Questions about the table below.
1) The first entry in reading order?
2) The minimum?
3) The entry just right of -33.4?
[[ 10.7  32.2 -11.6  27.3 -29.3  13.6  11.3  12.8   5.5 -17.1   1.3  29.6
   -2.9  48.4  18.9  -5.0]
 [-13.5  22.9  -1.8  23.2  40.4   1.9   7.1 -16.4  -3.9  35.5  15.1   1.6
  -19.2 -37.5 -10.5 -27.4]
 [ 13.0  34.3 -15.8   2.2 -20.6  17.8  -4.4  44.3  -4.1  -4.2  18.0   6.5
    0.3 -10.6  49.5   4.8]
 [  2.9  11.3  20.9 -19.4 -24.9  20.4  21.1  24.6   8.4 -40.3  -5.7  -2.2
   26.4  -6.3  33.7  24.7]
 [ 32.5 -22.2 -10.7  11.1   4.9 -39.1 -27.0  -6.7  -4.1   1.2  23.3  26.2
    3.1 -18.2   5.8 -39.8]
 [ -4.3  13.5 -39.7  29.0   1.6  -5.3 -38.1  23.8  -2.1  22.5  27.8  11.5
   -8.9  32.9   9.3   1.2]
 [ 34.8 -32.6 -14.8 -19.9 -16.3 -25.5 -14.4 -15.4 -19.6  20.9 -20.6  -6.4
  -28.5  -5.3 -18.1 -24.6]
 [ 12.1 -51.4 -15.4 -17.2   2.8 -36.9 -46.1  -1.8  -6.7   9.0   7.3  -9.3
    5.2  -0.1 -15.0   1.2]
 [ -0.7   9.9  -7.9  26.0 -11.6   3.5  14.3 -25.3   2.5   4.4 -19.3  17.5
  -19.9  59.1 -28.3 -11.5]
 [ 12.3  15.0  20.9  26.0  -6.2  -4.1  23.2  -9.3  17.1 -40.7  12.1  40.7
   25.3   9.4  15.5 -21.9]
 [  6.9   5.2  11.8 -34.0   1.4  13.9  15.4  11.2 -12.6  10.4 -10.8 -28.0
   -9.8 -61.7  17.3   3.0]
 [  2.8  18.4  21.4  16.8   6.6   8.1  45.3 -39.8   1.9   0.8 -21.0  14.9
  -17.4  -2.2 -23.0 -31.4]
 [ 23.3   4.9  -0.2  -6.3 -41.3   4.2   0.7  28.4   5.3 -39.5   1.1  16.6
   19.5  23.5  36.1  10.5]
 [-11.4 -50.4  15.6 -29.7  16.6 -20.4 -17.4 -15.3   3.0  -5.3  -6.4 -24.2
   19.5 -15.2 -25.6  19.3]
 [ 18.1 -32.2   0.0   2.6  22.5 -38.9 -22.3 -21.2  -3.7   9.4  17.4  11.9
    2.5 -33.4 -12.4 -34.5]]
1) 10.7
2) -61.7
3) -12.4

grid =
[[ 128  100   50 -190  -24  249  527 -394   -2 -164  240   81  673]
 [  45  387 -121 -305 -111 -695  611  610   33   99  684 -432  100]
 [ 118   93   49 -126   -6  202  409 -282   16  -99  194   72  517]]
Indices start at 0.
The entry just right of -394?
Answer: -2
The minimum -> -695
The top-left entry -> 128
The entry in the bottom-right corner?
Answer: 517
The entry at row 0, column 2?
Answer: 50
The entry just right of the centre entry?
Answer: 610
The entry in row 2 and column 0?
Answer: 118
The entry just left of 72?
Answer: 194
The top-right entry?
Answer: 673
The entry directly below -111 -> -6
The entry just left of 49: 93
The entry directly below -24 is -111
The entry directly below -432?
Answer: 72
The entry in row 1 and column 1?
Answer: 387
The entry at row 1, column 0?
Answer: 45
The entry directly above 517?
Answer: 100

arr =
[[5.8, 21.8, 19.4, 19.0, -18.1, 10.8],
 [5.8, 21.8, 19.4, 19.0, -15.7, 10.8],
 [5.8, 22.1, 19.4, 19.0, -19.2, 11.7],
 [5.8, 21.7, 19.4, 19.0, -11.1, 10.1],
 [5.8, 21.8, 19.4, 19.0, -16.3, 10.8],
 [5.8, 21.8, 19.4, 19.0, -15.7, 10.7],
 [5.8, 20.9, 19.4, 19.0, -15.7, 10.1]]
Rows and columns are numbered from 0.
Which number is the entry at row 1, column 2? 19.4
Which number is the entry at row 1, column 0? 5.8
The entry in the top-right corner: 10.8
Which number is the entry in row 2 and column 2? 19.4
Which number is the entry just right of 20.9? 19.4
Which number is the entry at row 0, column 1? 21.8
Which number is the entry in row 0 and column 0? 5.8
The entry at row 2, column 1: 22.1
The entry in the bottom-right corner is 10.1
The bottom-left entry -> 5.8
Which number is the entry at row 0, column 2? 19.4
The entry directly above the largest entry -> 21.8
Which number is the entry just right of -16.3? 10.8
Which number is the entry at row 2, column 0? 5.8
Which number is the entry just left of -18.1? 19.0
The entry just right of 21.7: 19.4
Which number is the entry directly below -11.1? -16.3
Which number is the bottom entry of the column that holds the largest entry? 20.9
The entry just right of the smallest entry -> 11.7
The top entry of the column that holds the smallest entry: -18.1

B =
-0.175   0.086   0.100  -0.026   0.015
 0.125  -0.001  -0.020  -0.187  -0.105
-0.191  -0.071  -0.029   0.111  -0.099
-0.119   0.073  -0.062  -0.069   0.147
 0.084   0.137  -0.157   0.107   0.166
-0.172  -0.202  -0.102   0.008  -0.142
Rows and columns are numbered from 0.
Give the entry in row 0 and column 1.
Answer: 0.086
The entry just left of -0.026 -> 0.100
Give the entry in row 0 and column 0.
Answer: -0.175
The entry just left of -0.102: -0.202
Give the entry directly below -0.062.
Answer: -0.157
Give the bottom-left entry.
Answer: -0.172
The entry just left of -0.020 is -0.001
Give the entry in the top-right corner.
Answer: 0.015
The entry directly above the smallest entry -> 0.137
The entry just left of the largest entry -> 0.107
The entry just right of -0.191: -0.071
The entry at row 1, column 2 -> -0.020
Give the entry directly above 0.147.
Answer: -0.099
Give the bottom entry of the column that holds the largest entry.
Answer: -0.142
Give the entry in row 2 and column 2.
Answer: -0.029
Give the entry directly above the largest entry.
Answer: 0.147
The entry in row 1 and column 0 -> 0.125
Give the entry directly below -0.187.
Answer: 0.111
The entry at row 2, column 0 is -0.191
Give the entry just left of -0.105.
Answer: -0.187
The entry directly below -0.029 -> -0.062
